In the rows, zero is written as 128.
The rows below fall into families. The same turns and mirrors carry the whole set onto itself and the rows of a family onto each other. For each named row, which other rows are in its family? Write them in the order they are listed.
These 32 rows form 4 families of 8 rows each.
fariz: [146 125 139 130  94 122 106 117 134  92 125 113 132 127 123  95 116]
mapeb: [121 119 161 145 126 111 116 141 131  99 110 132 140 117 100 134 135]
konok: [129 142 117 124 110 143 161 113 112 159 130 154 121 139 142 114 137]
vid: [115 143 132 162 110 134 160 123 133 154 127 140 144 160 130 161 118]
Paleg: [125 151 154 146 121 102 100 117 101 111 105 120 138 113 124 144 127]
Vava: [133 122 115 137 108 144 126 110 134  84 120 146 149 127 138 103 145]
gif: [150 147 144 158 125 106 113 120 145 110 115 127 124 128 129 157  95]
zera: [132 147 151 144 124 108  92 113 100 117 100 127 145 105 125 133 127]
rira: [126 144 123 129 104 135 171 120 111 151 130 145 115 147 142 124 140]
lizo: [150 118 129 128 118 126 148 121 150 147 116 165 135 157 120 109 130]
Bupod: [134 154 123 147  90 129 115 102 107  89 110 131 132 127 152 118 137]
vemu: [128 156 120 141 102 125 114  93 100  94 120 122 142 130 156 125 141]
Zezen: [114 116 148 145  88 121 130 132 138 138 145 143 128 165  88 122 135]
pazo: [103 136 145 131 112 127 133 129  97 171 140 139 126 128 105 132 132]
Kimel: [133 126 126 126 132 113 159 117 139 143 134 145 143 175 126 133 142]
botug: [116 134 141 173  81 148 142 128 137 156 124 152 134 144 113 139 109]
ner: [115 118 147 133 147 116 104 125 120 111 121 129 165 112 107 131 139]
bofi: [130 133 125 157 115 152 140 113 138 171 116 162 153 137 128 131 108]
lasof: [114 125 134 144 120 142 106 105 124 179 130 115 131 122 108 146 113]
tok: [149 124 135 115 133 112 104 106 129 110 125 110 153 123 128 104 117]
zanad: [101 135 124 159 112 147 133 106 123 169 146 142 163 147 123 146 116]
femi: [141 145 132 148 151 112 100 100 137 126 128 125 148 122 137 150  98]
naru: [140 143 117 160  94 143  93  95 139 105 141 132 132 124 137 120 101]
mur: [125 140 107 142 111 146 153  94 131 149 130 112 120 156 150 148 128]
Guni: [143 131 150 130 116  98 125 128 132  89 121  98 129 141 125 126 122]
nale: [120 151 118 163 100 127 109  96 132  95 158 112 134 145 139 145 113]
sosig: [116 127 146 158 102 133 122 122 130 163 121 110 108 132 102 158 114]
laba: [126 132 133 121 115 110 109 105 121  95 145  92 150 144 129 118 130]
dudin: [115 130 119 137 113 130 140 113 126  78 131 127 148 146 142 125 154]
rafin: [143 131 110 145 100 157 144  98 142 154 111 131 112 137 145 127 118]
Nit: [110 132 149 136 104 129 131 135 107 169 133 146 117 123 100 124 129]
Kufab: [114 112 134 130 109 131 110 111 130 156 154 146 154 155  95 112 137]

Same family as gif: lizo, Zezen, Kimel, femi, naru, nale, Kufab
Same family as Nit: konok, Paleg, zera, rira, Bupod, vemu, pazo

The rows below fall into families. The same turns and mirrors carry the whole set onto itself and the rows of a family onto each other. For each named row, which other rows are in its family? Write them in the order they are listed.
These 18 rows form 3 families of 6 rows each.
feze: [133 109 146  99 144 180 116 164 149 120 105 131  92  92 142 104 133 128
 129 156 122 138  92 137 155 116 181 125 149 112 145 135 142 142 130  98
 130 123]
Fizeg: [127 146 141 148 125 131  79 143 182 129 136 123 111 134  91 136 118  90
 119 133 118 148 118 133 118 134 164 131  87 141 114 130  83 134 116 104
 131 147]
ven: [125 125 139 123 165 163 146 132 156 103  81 113  88  56 131 111 119 107
 145 165 101 131 117 122 135 120 200 126 152 141 114 111 130 108 134 116
 125  99]
vos: [123 120 141 123 152 145 131 143 138  98  88 103 104  85 141  87 127 108
 133 160 115 144 138 107 118 130 174 121 141 144 124 108 137 137  97  98
 108 143]
Masof: [130 110 146 104 151 174 124 160 143 100 101 134 104 108 132  99 144 121
 114 155 114 133  94 122 154 107 210 113 147 104 138 117 136 119 140 105
 125 111]
fos: [128 138 145 142 128 116 103 151 186 128 126 141 110 135  81 134 136  89
 117 141 127 127 120 122 111 166 171 119  83 135 117 114  95 121 113 100
 139 136]
Deko: [118 112 132 108 155 151 131 144 145 100 103 111 115  79 139  83 131 116
 129 166 124 147 124 115 127 130 171 130 151 141 121 115 131 143  96 100
 123 129]
Mogov: [148 153 144 168 112 155 117 124 165 131 125 109  95 130  97 153  97  77
 152 149 105 137 115 143 103 140 181 130 113 145 116 119  89 121 162 122
 137 138]
sir: [125 130 142 129 158 165 139 125 160  95  85 123  84  82 137 106 105 120
 131 175 101 123 104 118 150 111 202 132 151 143 115  91 118 104 136 112
 119 102]
leb: [140 150 126 154  92 141 122 120 168 132 126 115  90 122  84 156 103 102
 138 161 105 128 110 158 117 148 168 132 114 133  93 117 108 115 154 121
 142 128]
nop: [121 131 147 122 170 166 141 143 173 102  74 118  85  69 133 117 121 110
 157 169  92 128 106 129 141 123 192 125 133 132 110 120 132 105 141 115
 117  94]
morim: [139 153 137 160 100 129 119 121 170 143 129 117  90 126  98 164  97  94
 138 160 105 116 121 148 107 138 173 126 119 139 108 127 101 109 160 117
 145 134]
lale: [135 118 159 138 109 134 104 143 182 161 122 143  91 144 100 137 107  86
 125 141 125 103 118 134 112 143 200 119 111 113 143 141  98 109 152 103
 147 145]
neti: [128 106 146  89 158 175 129 162 151 115 102 129 102  84 137 102 136 119
 127 152 120 135  99 131 152 118 194 119 152 110 136 141 138 124 135 107
 134 108]
tefeg: [122 138 142 148 111 111  92 146 181 132 135 129 109 132  85 143 127  99
 120 152 115 126 124 128 109 151 168 118  89 136 114 128  96 125 111 107
 145 143]
gupo: [124 118 131 116 144 148 132 138 147  81  98 116 123 107 135  75 127 129
 124 177 113 145 111 100 134 126 169 128 145 133 112 115 128 131 108 107
 113 130]
rone: [137 120 160 134 111 155  89 137 186 150 115 129  84 144  92 122  99  78
 135 127 119 122 110 133 121 141 201 127 103 115 138 150  90 107 148 119
 139 150]
Kapin: [152 119 145 138 107 140 110 128 176 164 114 143  89 141 104 129  96  86
 116 126 133 102 121 134 121 140 197 120 123 118 134 138 105 108 159  95
 133 150]

Same family as leb: feze, vos, fos, nop, Kapin
Same family as sir: Fizeg, Masof, Mogov, gupo, rone

The rows below fall into families. The same turns and mirrors carry the whole set onto itself and the rows of a family onto each other. For each named row, which other rows are in its family? Write them in the order they are listed.
These 15 rows form 5 families of 3 rows each.
Miv: [108 113 110 155 118 130 127 143 149]
kofe: [110 158 140  97 139 142 145 124 132]
zot: [166 119 150 128 125 137 123 133 115]
pero: [100 155 137  97 141 130 148 123 124]
Pota: [106 116 120 162 116 113 130 139 135]
dudeb: [107 151 132  94 127 131 151 131 141]
Vuvu: [115 107 110 150 127 120 131 141 152]
fona: [161 125 151 127 121 131 116 121 108]
Fug: [107 114 112 153 127 117 120 136 154]
Rov: [160 121 154 136 132 140 110 133 119]
Tetum: [150 111 158 115 126 134 111 125 116]
lasak: [162 116 147 123 126 130 126 128 108]
safu: [100 153 142  94 141 128 138 130 135]
falu: [106 127 114 160 127 121 126 133 151]
digem: [101 146 136  95 148 123 145 121 131]

Same family as Vuvu: lasak, digem
Same family as Tetum: Pota, dudeb
Same family as kofe: Rov, falu
Same family as safu: Miv, fona

The rows below fall into families. The same turns and mirrors carry the whole set onto itself and the rows of a family onto each other. For each named row, which other rows are in its family? Write them in the order they are listed.
These 40 rows form 5 families of 8 rows each.
ruda: [148 129 177 150 113 129 104 129  65 145 108 178 103 158]
Lol: [140 111 128 109 135 152  87 157  81 147 131 157  81 172]
Vinat: [125 130 169 123 143 131 106 124  62 104  99 171 113 155]
Pufur: [139 148 158 129 124 132 144 122  87 146 121 148 157 182]
detuv: [163 108 138 130 153 128 132 127 106 158 114 183 101 163]
kerup: [129 114 133 116 141 126  87 137  82 143 131 170  88 131]
mebuf: [127 116 116 120 137 140  94 118  83 166 149 175  92 172]
Tav: [136 145 122 125 124 149  80 126  85 153 126 175  75 168]
zeren: [140 131 111 119 120 117 109 125 102 168 133 136 117 195]
lag: [151 126 149 135 130 133 152 113 115 154 117 171 129 157]
Zilog: [136 125 157 138 136 156 101 136  65 140  89 183 114 141]
Bam: [143 143 154 114 131 122 132 110 118 158 124 195 113 164]
matif: [138 125 148 120 144 134  72 126  90 116 131 123 121 166]
Siv: [130 131 137 132 132 185 110 124  84 137  93 177 129 165]
Kemul: [144 129 163 128 126 125 133 107 103 127  94 152 148 155]
duga: [149 150 169 111 135 111 104 127  78 155 152 140 108 168]
nokag: [106 109 128 128 139 162 104 149 100 114 118 165 119 170]
Nud: [139 133 107  97 131 156 122 128 111 142 126 133 123 176]
kegi: [160 127 174 134 117 105  92 136  87 139 126 151  98 152]
gev: [123 113 118 104 143 173 128 128  96 136 100 158 130 174]
Soro: [141 138 120  97 125 133 109 130 109 151 138 148 152 188]
nis: [129 148 168 120 104 137 111 121  93 136  97 126 141 167]
diti: [133 170 167 128 127 129 119 135  95 128  99 152 145 175]
ful: [153 145 119 124 132 131 135 135  98 158 117 199 117 167]
tuz: [133 162 169 134 127 163 114 124  71 132 114 185 114 153]
Dukek: [134 121 165 114 144 135 119 131 107 125  98 148 149 193]
Deti: [158 126 170 104 147  98 103 118  91 153 109 153 117 155]
dolo: [121 132 154 108 108 150  87 137  75 116 110 127 128 163]
zel: [156 132 148 114 113  99 118 133  92 149 141 134  96 170]
Zozus: [148 117 135 100 124 120 119 126 119 133 136 126 114 183]
mag: [119 148 160 128 115 149  88 114  74 141 131 122 114 182]
pomu: [117 144 131 134 132 146  82 141  60 134 125 131 123 183]
sive: [136 137 136 111 115 151  74 141  61 133 116 139  95 180]
mibev: [161 141 163 121 113 107 101 107  75 158 137 172 112 171]
Pipef: [113 137 114 137 130 156 109 126 100 139  96 187 128 178]
vur: [111 152 115 131 134 172 124 143  97 142 109 149 119 177]
Baru: [118 149 165 150 139 136 106 122  69 142 110 177  87 158]
losub: [125 110 150 111 142 127 134 143 101 150  98 195 116 158]
gagot: [158 116 117 127 142 147 114 137  82 151 136 184  86 169]
tudu: [139 104 130 110 143 129  98 143 129 161 130 146 124 170]

Same family as nis: ruda, lag, Siv, Nud, zel, sive, gagot
Same family as tuz: Pufur, Tav, zeren, ful, mag, mibev, vur
Same family as gev: Lol, detuv, Zilog, Kemul, kegi, dolo, Zozus

The rows below fall into families. The same turns and mirrors carry the whole set onto itself and the rows of a family onto each other. For each named row, which other rows are in its family? Write them in the order they are listed.
These 18 rows form 6 families of 3 rows each.
pite: [136 129 158 136  67 114 162 151 136 155 163 133 171 157 146 101 104 140
 106 123 123 187 117  88]
Tifib: [137 148 121 108 121 103 128 123  99 109 189 132 112 123 151  99 106 133
 107 107 102 164 117  95]
fanuk: [131 140 150 144  59 127 152 158 136 142 169 147 150 166 135  99  89 141
 115 125 129 179 133  78]
sola: [118 160 132 156  96 116 145 103 135 151 144  98 149 105 115  53 114 144
 107 112 171 156 102 110]
zug: [136 162 124 108 110  97 120 120  84 122 174 124 119 137 161 106  91 117
 109 105 120 170 104 101]
Tato: [130 155 135 143  99 127 147 123 139 156 170 108 151  93 110  44 116 149
 100 115 166 140 109 112]
kep: [121 156 118 134  90 127 143 115 138 136 143 109 138 109 106  37 106 150
 105  92 161 148 108 101]
Kul: [103 139 144 135 105 126 146 113 141 141 152  98 137 114 118  40 105 154
  98 123 164 144 107 102]
musuz: [123 107 152 135  69 118 165 145 151 139 158 154 135 160 145  86  94 131
 117 127 132 185 114  84]
bukof: [133 154 111 117 107  87 120 111  88 131 176 123 110 133 158 109 111 140
 100 117 119 160 116 100]
rabu: [135 147 135 109 118  86 133 120 103 112 176 113  94 129 156  95  89 126
 104 104 119 162 107  95]
Mir: [115 142 126  98 122  94 125 115  94 124 177 119 102 129 150  99  82 126
  88 122 119 159 110 104]
ziso: [146 151 111 114 107 100 118 117  88 131 191 114 110 140 147  96  89 128
 102 110 125 167 102 107]
Nemul: [124 137 151 143  67 133 165 158 144 140 156 149 153 164 148  86 112 143
 122 131 129 182 125  93]
kaz: [114 141 133 135  94 120 157 116 147 154 148 105 126 100 116  41 103 154
  94 100 152 134  99 100]
Pavap: [112 122 163 129  79 120 158 158 147 143 156 130 146 170 143  91  94 125
 111 126 120 176 124  87]
Fina: [120 153 130 132  88 124 149 109 123 148 160  98 150  93 127  41 113 156
  96 108 158 139 104 115]
zul: [128 113 148 124  56 119 165 159 140 141 170 142 160 157 134  84  96 127
 123 113 128 187 111  96]

Same family as musuz: rabu, kaz
Same family as Kul: Mir, Pavap
Same family as bukof: pite, sola
Same family as zug: Nemul, Fina

